A single turn carries every row of the set below to another of its rows. Some are shown first; where does it send the rows asked next?
nuzi: [-2.105, 0.683, 1.164, -0.616, -0.372, -0.118, -0.937, -0.810, 0.840, 1.445, 0.867, 0.596, -0.747, 0.737, -2.622, 1.635, 1.969, 0.637, -0.206, -0.649, -0.159, 1.429, -0.091, 0.703, 1.167, 0.756, -0.886, -1.859, -2.032, -1.798, -1.415, 1.240, 1.178, -0.700]
rabuf: [-1.091, 0.024, 1.309, -0.161, -1.226, -0.405, -0.393, -1.130, 1.276, 2.056, 1.326, 0.368, -0.248, 0.706, -1.323, 0.977, 1.501, 1.322, -0.817, 0.253, -0.378, 0.921, -0.563, 1.197, 1.658, 1.228, 0.025, -1.616, -1.913, -1.463, -0.631, 1.147, 2.107, -0.528]
duk: [-0.160, 0.890, 1.363, -0.454, -1.781, -0.020, -1.089, -0.368, 1.519, 1.711, 1.594, 1.166, -1.287, -0.300, -1.682, 1.187, 1.339, -0.252, -0.223, -1.447, 0.136, 2.058, -1.030, 1.438, 1.948, 0.994, 0.579, -1.897, -2.436, -0.979, -0.065, -0.295, 0.225, -1.116]
zeped: [-1.832, -0.872, 1.554, -1.036, -1.202, -1.104, 2.066, 0.346, 1.051, 0.731, 1.240, -1.958, -0.898, 1.039, -0.926, -0.010, 0.274, 1.202, 0.723, 0.764, 0.520, 2.036, -0.799, -0.213, 0.815, -0.926, 0.078, -1.700, -2.799, -1.882, 0.117, -2.022, 2.676, -0.738]
Dul: [-2.716, 2.931, 1.273, -0.926, -1.080, 1.172, 1.331, -2.246, 0.096, 1.850, 0.756, -1.712, -1.214, 1.733, -1.817, 0.390, 0.119, 0.888, -0.623, 1.716, 1.627, -0.020, -3.771, -0.290, -0.228, 1.320, -0.886, 0.435, 0.137, -0.072, -0.761, -1.738, -0.237, -3.396]
Nor: [-1.628, 1.288, 0.049, -1.230, -1.148, 0.298, -2.049, -0.455, 1.277, 1.744, 1.887, 0.658, -1.064, 0.622, -1.244, 1.556, 1.048, 0.147, -0.254, -1.006, -0.792, 1.014, 0.209, 0.302, 1.381, 1.223, -1.110, -2.063, -3.205, -1.748, -0.489, -0.036, 0.316, -0.556]
gor: [-2.030, 0.997, -0.434, -0.905, -2.039, 0.089, 1.368, -1.352, 1.707, 0.424, 0.879, -1.528, -2.288, 2.013, -0.742, 0.497, -0.755, -0.054, -0.825, -0.965, 1.067, 1.629, -2.092, -1.050, 1.092, -0.001, -2.033, -1.575, -3.917, -1.971, -0.350, -4.109, 1.217, -0.323]
sasi: [-1.998, 2.307, 2.559, -1.378, -0.242, 1.355, 1.456, -1.606, 0.501, 1.884, -0.028, -1.480, -0.471, -0.157, -1.135, 1.594, -0.598, 1.783, 0.856, 0.683, 0.382, -0.270, -3.530, 0.469, -0.664, 1.775, -0.312, 1.302, -1.256, -0.247, -0.107, -1.094, -0.203, -1.871]
pokot: [-1.955, 2.800, 2.162, -1.071, -0.513, 1.300, 1.152, -2.353, 0.463, 2.328, 0.471, -1.015, -0.698, 0.097, -1.107, 1.442, -0.370, 1.755, 0.407, 0.568, 0.580, -0.545, -3.816, 0.491, -0.501, 2.241, -0.524, 1.138, -1.024, -0.281, -0.444, -0.621, -0.414, -1.839]
novi: [-2.363, 2.278, 2.213, -1.405, -0.475, 1.035, 2.344, -1.322, 0.534, 1.725, 0.208, -2.031, -0.907, -0.052, -0.992, 1.260, -0.936, 1.805, 1.163, 0.653, 0.933, 0.126, -3.642, -0.059, -0.843, 1.382, -0.248, 1.240, -1.386, -0.312, -0.033, -1.849, -0.156, -1.814]
nonev: [-0.953, 0.099, 1.554, -0.958, -1.799, -0.658, 0.840, 0.785, 1.435, 0.546, 1.283, -1.026, -1.790, -0.086, -1.375, 0.273, 0.211, -0.452, 0.916, -0.974, 0.877, 3.229, -1.509, 0.190, 1.301, -0.676, 0.555, -1.987, -3.224, -1.348, 0.692, -3.237, 0.529, -1.156]
bato: [-2.037, 2.572, 1.891, -1.211, -0.388, 1.046, 1.596, -1.066, 0.424, 2.006, -0.236, -0.569, -0.273, -0.079, -1.572, 1.589, -0.267, 1.230, 0.033, 0.338, 0.910, 0.215, -3.161, 2.257, -1.062, 1.607, 0.393, 0.421, -0.283, 0.016, -0.530, -0.794, -0.032, -2.437]
Pulo: [-2.421, 2.026, -1.215, -1.266, -1.927, -0.337, -1.281, -1.518, 1.148, 1.654, 3.248, -1.707, -2.084, 1.908, -0.944, 0.269, 0.917, -0.396, -1.064, -0.823, 0.603, 1.703, -1.012, -0.465, 1.638, -0.039, -2.086, -2.094, -2.998, -2.043, -0.825, -2.686, 0.248, -1.162]
zuva: [-0.776, 0.742, 0.458, -0.356, -1.728, 1.085, -0.351, -1.191, 1.974, 1.419, 0.176, 1.407, -1.224, 0.873, -1.105, 2.355, -0.002, 0.478, -0.797, -1.439, -0.503, 0.406, -0.950, 0.488, 1.451, 1.819, -1.302, -1.451, -3.441, -1.491, -0.534, -0.365, 0.940, -0.085]
Rere: [-2.692, 2.647, 1.536, -1.565, -0.566, 0.676, 2.876, -0.994, 0.110, 1.546, 0.235, -2.188, -0.874, 0.374, -1.482, 1.039, -0.999, 0.852, 0.210, 0.768, 1.787, 0.529, -3.590, 1.334, -1.240, 0.628, 0.247, 0.578, -0.769, -0.449, -0.483, -2.864, 0.145, -2.596]
kopep: [-2.316, 2.278, 2.252, -1.271, -0.474, 0.932, 2.352, -0.547, 0.204, 1.512, -0.095, -1.180, -0.316, -0.055, -1.438, 1.365, -0.880, 1.247, 0.385, 0.536, 1.408, 0.582, -3.124, 1.818, -1.351, 1.057, 0.472, 0.326, -0.768, -0.270, -0.166, -1.707, 0.103, -2.317]
sak: [-2.251, 0.342, 0.599, -1.992, -1.027, -0.161, 0.101, 1.097, 1.171, 0.593, 1.594, -1.247, -1.477, 0.919, -0.948, 1.036, 0.106, -0.068, 1.119, -0.589, -0.083, 1.966, 0.133, -0.612, 0.457, -0.776, -0.979, -2.084, -3.815, -1.850, 0.222, -2.712, 0.566, -0.533]
susiz: [-3.091, -0.207, 1.306, -1.468, -0.497, -0.500, 1.383, 0.594, 0.701, 0.128, 0.672, -1.729, -1.515, 1.046, -2.286, 0.709, 0.907, 0.095, 1.050, -0.161, 1.079, 2.747, -0.522, -0.822, 0.318, -1.365, -0.668, -1.952, -2.804, -1.917, -0.741, -1.946, 1.736, -0.767]
Razig: [-1.156, -0.910, 2.099, -0.541, -0.939, -0.499, 0.978, 0.502, 1.143, 1.062, 0.823, -0.282, -0.318, 0.510, -0.989, 0.927, 0.749, 1.554, 0.487, 0.505, -0.258, 1.517, -0.074, 0.462, 0.964, 0.303, 0.345, -1.667, -2.730, -1.686, 0.096, 0.063, 2.294, -0.323]
ponen: [-1.038, -0.040, 0.958, -1.032, -1.132, 0.739, 0.936, 0.119, 1.896, 0.406, -0.395, 0.714, -1.154, 0.537, -1.138, 2.026, -0.534, 0.615, 0.269, -1.166, -0.623, 1.218, -0.523, -0.104, 0.812, 0.690, -0.825, -1.516, -3.879, -1.556, 0.066, -1.442, 1.170, -0.012]
tuzom: [-1.592, 1.902, -1.136, -0.521, -2.314, 0.110, 0.293, -2.803, 1.747, 1.349, 1.320, -0.879, -2.206, 2.290, -0.863, 0.680, 0.155, -0.044, -1.873, -1.194, 0.956, 1.141, -2.367, -0.419, 1.862, 0.753, -2.302, -1.588, -3.197, -2.008, -1.015, -3.094, 0.946, -0.544]
Gul: [-2.263, 3.150, 1.335, -0.985, -0.608, 0.888, 1.349, -1.898, 0.349, 2.436, 0.451, -0.482, -0.395, 0.325, -1.617, 1.466, 0.006, 1.151, -0.540, 0.277, 1.342, -0.259, -3.539, 2.427, -0.481, 1.833, -0.015, 0.391, -0.179, -0.307, -1.057, -0.818, -0.242, -2.564]
Minik: [-2.918, 1.744, 2.328, -1.254, -0.507, 1.181, 2.292, -0.608, 0.159, 1.245, 0.001, -1.824, -1.116, 1.024, -1.922, 0.927, -0.602, 1.437, 0.660, 1.817, 1.243, 0.517, -2.987, -0.509, -0.801, 0.818, -0.073, 0.313, -0.383, -0.101, -0.009, -1.905, -0.045, -3.155]
Duto: [-1.093, 1.655, -0.832, -0.157, -1.963, 0.729, -0.380, -2.553, 1.875, 1.699, 1.060, 0.784, -1.386, 1.645, -1.095, 1.343, 0.552, 0.080, -2.066, -1.568, 0.157, 0.453, -1.934, 0.426, 1.951, 1.829, -1.862, -1.542, -3.085, -1.750, -1.030, -1.230, 0.788, -0.413]
detiv: [-3.082, 1.824, -0.772, -0.921, -1.335, -0.947, -0.257, -2.482, 0.704, 1.472, 2.076, -1.742, -1.941, 2.107, -2.267, 0.031, 1.890, -0.257, -1.410, -0.532, 1.767, 1.909, -1.744, -0.515, 1.643, -0.367, -2.004, -1.927, -2.029, -2.184, -2.143, -1.673, 1.305, -1.402]
mazib: [-1.322, 1.128, 0.610, -0.686, -2.202, -0.809, 0.586, -0.667, 1.481, 0.898, 2.275, -1.774, -2.504, 0.817, -1.008, -0.471, 0.691, -0.618, -0.220, -1.147, 2.000, 3.231, -2.260, -0.011, 1.533, -0.778, -0.035, -1.760, -3.070, -1.381, 0.155, -4.047, 0.359, -1.507]
Suv: [-2.320, 2.215, 2.043, -0.967, -0.575, 1.531, 0.925, -1.288, 0.247, 2.028, -0.087, -0.498, -0.643, 0.792, -2.084, 1.424, 0.240, 1.282, -0.114, 1.625, 0.595, -0.138, -2.831, 0.200, -0.517, 1.971, -0.183, 0.500, -0.232, 0.048, -0.571, -0.119, -0.193, -3.124]
tugi: [-2.378, 1.748, -0.194, -0.458, -0.772, -0.588, -1.329, -2.552, 0.817, 1.870, 1.891, -0.250, -1.405, 1.599, -2.412, 0.823, 2.244, 0.002, -1.350, -0.659, 0.867, 1.322, -1.183, 0.408, 1.641, 0.848, -1.600, -1.893, -1.611, -1.775, -2.081, 0.516, 0.888, -1.086]
tum: [-3.318, 1.061, 0.132, -1.572, -0.781, -1.020, 1.038, -0.897, 0.653, 0.583, 1.890, -2.753, -2.069, 1.875, -2.120, 0.036, 0.993, -0.238, -0.136, -0.258, 1.901, 2.487, -1.583, -1.104, 0.828, -1.227, -1.446, -2.004, -2.617, -2.156, -1.351, -2.773, 1.550, -1.172]
Bos: [-2.813, 3.177, 0.966, -1.256, -0.848, 0.502, 2.155, -1.915, 0.389, 1.990, 0.597, -2.124, -1.210, 0.840, -1.253, 0.696, -0.446, 0.757, -0.559, 0.651, 2.135, 0.491, -4.003, 1.594, -0.970, 0.902, -0.248, 0.407, -0.606, -0.339, -0.949, -2.780, -0.070, -2.788]
niv: [-2.577, 2.996, 1.352, -1.184, -1.033, 0.837, 1.456, -2.880, 0.472, 2.144, 1.004, -2.280, -1.131, 0.617, -1.029, 0.508, -0.579, 1.466, -0.005, 0.604, 1.528, -0.100, -4.540, 0.018, -0.412, 1.459, -0.913, 0.998, -0.953, -0.536, -0.651, -1.858, -0.093, -2.278]
bafe: [-1.855, 0.358, 0.852, -1.661, -0.983, 0.436, -1.136, 0.755, 1.294, 0.945, 1.265, 0.151, -1.141, 0.512, -1.211, 1.661, 0.501, 0.311, 0.821, -0.644, -0.693, 1.483, 0.600, 0.080, 0.695, 0.386, -0.744, -2.002, -3.464, -1.774, 0.116, -1.047, 0.434, -0.320]
Pobi: [-2.528, 2.574, 1.814, -1.295, -0.626, 0.921, 2.059, -2.138, 0.475, 1.679, 0.632, -2.507, -0.837, 0.355, -1.024, 0.748, -1.032, 1.551, 0.683, 0.733, 1.398, 0.057, -4.266, -0.249, -0.780, 1.038, -0.773, 1.188, -1.273, -0.540, -0.302, -2.587, -0.094, -2.034]
Tikek: [-2.564, 2.796, 1.426, -0.910, -1.003, 1.445, 0.824, -2.356, 0.037, 2.190, 0.212, -0.903, -0.754, 1.437, -2.014, 0.925, 0.361, 1.304, -0.814, 1.572, 1.094, -0.228, -3.362, -0.034, -0.033, 1.794, -0.728, 0.563, 0.093, 0.002, -0.878, -0.770, -0.235, -3.191]
Tatuf: [-1.224, 1.884, -0.330, -0.223, -2.513, -0.893, -0.555, -1.972, 1.441, 1.885, 2.756, -1.013, -2.272, 1.067, -1.326, -0.160, 1.338, -0.576, -1.400, -1.376, 1.782, 2.550, -2.736, 0.646, 2.168, 0.308, -0.461, -1.793, -2.360, -1.501, -0.463, -2.723, 0.059, -1.623]
dapo: [-2.477, 1.839, 2.493, -1.206, -0.533, 1.437, 1.594, -0.774, 0.241, 1.647, -0.478, -0.742, -0.739, 0.709, -1.721, 1.349, -0.168, 1.607, 0.537, 1.844, 0.717, 0.065, -2.552, -0.101, -0.890, 1.273, 0.167, 0.320, -0.156, 0.036, -0.150, -0.949, -0.328, -2.820]
nivak: [-2.375, -0.193, 1.687, -1.324, 0.003, 0.065, 0.288, 0.797, 0.811, 0.510, 0.282, -0.127, -0.893, 0.425, -2.472, 1.852, 1.106, 0.553, 1.104, -0.370, 0.094, 2.095, 0.084, 0.046, 0.465, -0.210, -0.296, -1.978, -2.648, -1.801, -0.733, 0.190, 1.369, -0.723]
nefa: [-2.241, 0.205, 0.458, -0.834, -1.800, -1.276, 1.684, -1.215, 1.085, 1.206, 2.289, -2.808, -1.510, 1.813, -0.670, -0.779, 0.635, 0.681, -0.641, 0.797, 1.447, 2.221, -1.982, -0.486, 1.469, -0.583, -0.782, -1.499, -2.387, -2.004, -0.605, -2.972, 2.450, -1.022]
Tani: [-1.192, 1.195, -0.062, 0.251, -1.747, -0.692, -0.860, -2.636, 1.085, 2.459, 2.775, -0.507, -0.765, 1.649, -1.189, 0.164, 1.786, 0.781, -2.037, 0.304, 0.356, 0.984, -1.645, 1.059, 2.232, 1.307, -0.925, -1.612, -1.740, -1.754, -1.272, 0.404, 1.927, -0.826]
Numub: [-2.014, 1.206, -0.497, -0.148, -1.900, -1.353, 0.388, -2.554, 1.185, 2.091, 3.064, -2.081, -1.375, 2.252, -0.917, -0.668, 1.520, 0.656, -1.888, 0.306, 1.457, 1.499, -2.440, 0.147, 1.996, 0.066, -1.057, -1.823, -1.972, -1.987, -1.130, -1.737, 2.111, -1.207]
lada: [-2.515, 3.486, 0.736, -1.107, -0.948, 0.582, 1.604, -2.220, 0.189, 2.279, 0.784, -1.430, -0.894, 0.817, -1.237, 0.820, -0.269, 0.952, -1.061, 0.452, 1.901, 0.317, -3.894, 1.888, -0.603, 1.490, -0.504, 0.308, 0.076, -0.304, -1.023, -1.859, -0.147, -2.750]
fofi: [-2.487, 1.169, -0.327, -1.844, -1.371, -0.277, -0.107, -0.095, 1.172, 0.996, 2.296, -2.265, -2.098, 1.490, -0.818, 0.190, 0.170, -0.183, 0.124, -0.646, 0.738, 2.205, -0.694, -1.074, 0.814, -0.941, -1.726, -2.167, -3.468, -2.213, -0.121, -3.605, 0.583, -0.837]
razu: [-1.831, 1.986, -0.997, -1.194, -1.473, -0.095, -2.131, -1.680, 1.505, 1.925, 2.536, -0.299, -1.573, 1.442, -1.217, 0.972, 1.389, -0.125, -1.267, -1.071, -0.047, 1.081, -0.594, 0.102, 1.712, 0.898, -2.080, -2.149, -2.813, -1.942, -0.910, -1.139, 0.149, -0.950]
nol: [-0.317, 1.846, 0.325, 0.167, -2.155, -0.341, -1.566, -1.898, 1.425, 2.115, 2.470, 0.439, -1.756, 0.412, -1.631, 0.385, 1.626, -0.398, -1.430, -1.502, 0.888, 2.021, -2.070, 1.226, 2.359, 1.203, -0.026, -1.910, -2.082, -1.027, -0.605, -0.920, 0.059, -1.445]
deva: [-1.498, 0.117, 0.490, -1.274, -1.512, 0.336, 1.916, -0.014, 1.603, 0.075, -0.068, -0.831, -1.758, 1.192, -0.766, 1.424, -0.926, 0.319, 0.432, -1.019, 0.125, 1.677, -1.231, -0.871, 0.773, -0.057, -1.351, -1.381, -4.197, -1.711, 0.212, -3.172, 1.521, -0.144]
zasog: [-0.555, 0.065, 2.038, -0.838, -1.307, 0.068, 0.041, 0.941, 1.518, 0.982, 1.113, 0.498, -1.403, -0.590, -1.584, 0.877, 0.520, -0.070, 0.972, -1.155, 0.111, 2.743, -0.878, 0.992, 1.343, 0.312, 1.068, -1.716, -3.112, -0.991, 0.597, -1.291, 0.309, -1.069]
mepup: [-2.332, 3.155, 1.542, -1.033, -0.708, 1.158, 0.961, -2.936, 0.774, 2.461, 0.721, -1.494, -0.848, 0.476, -0.955, 1.185, -0.206, 1.586, -0.170, 0.421, 1.010, -0.367, -4.263, 0.476, -0.196, 2.171, -0.820, 1.169, -0.669, -0.403, -0.650, -1.197, -0.416, -2.119]
fufa: [-2.977, 2.343, 1.857, -1.235, -0.865, 0.791, 2.221, -1.458, 0.171, 1.489, 0.369, -2.051, -1.376, 1.553, -1.749, 0.496, -0.154, 1.074, -0.032, 1.941, 1.707, 0.408, -3.571, -0.603, -0.559, 0.739, -0.662, 0.401, -0.108, -0.119, -0.420, -2.319, -0.130, -3.233]

mazib turns into Tatuf
nefa turns into Numub
Now these:
sasi turns into novi
Rere turns into Bos
tugi turns into nuzi
fufa turns into Dul
sak turns into fofi
tuzom turns into Duto

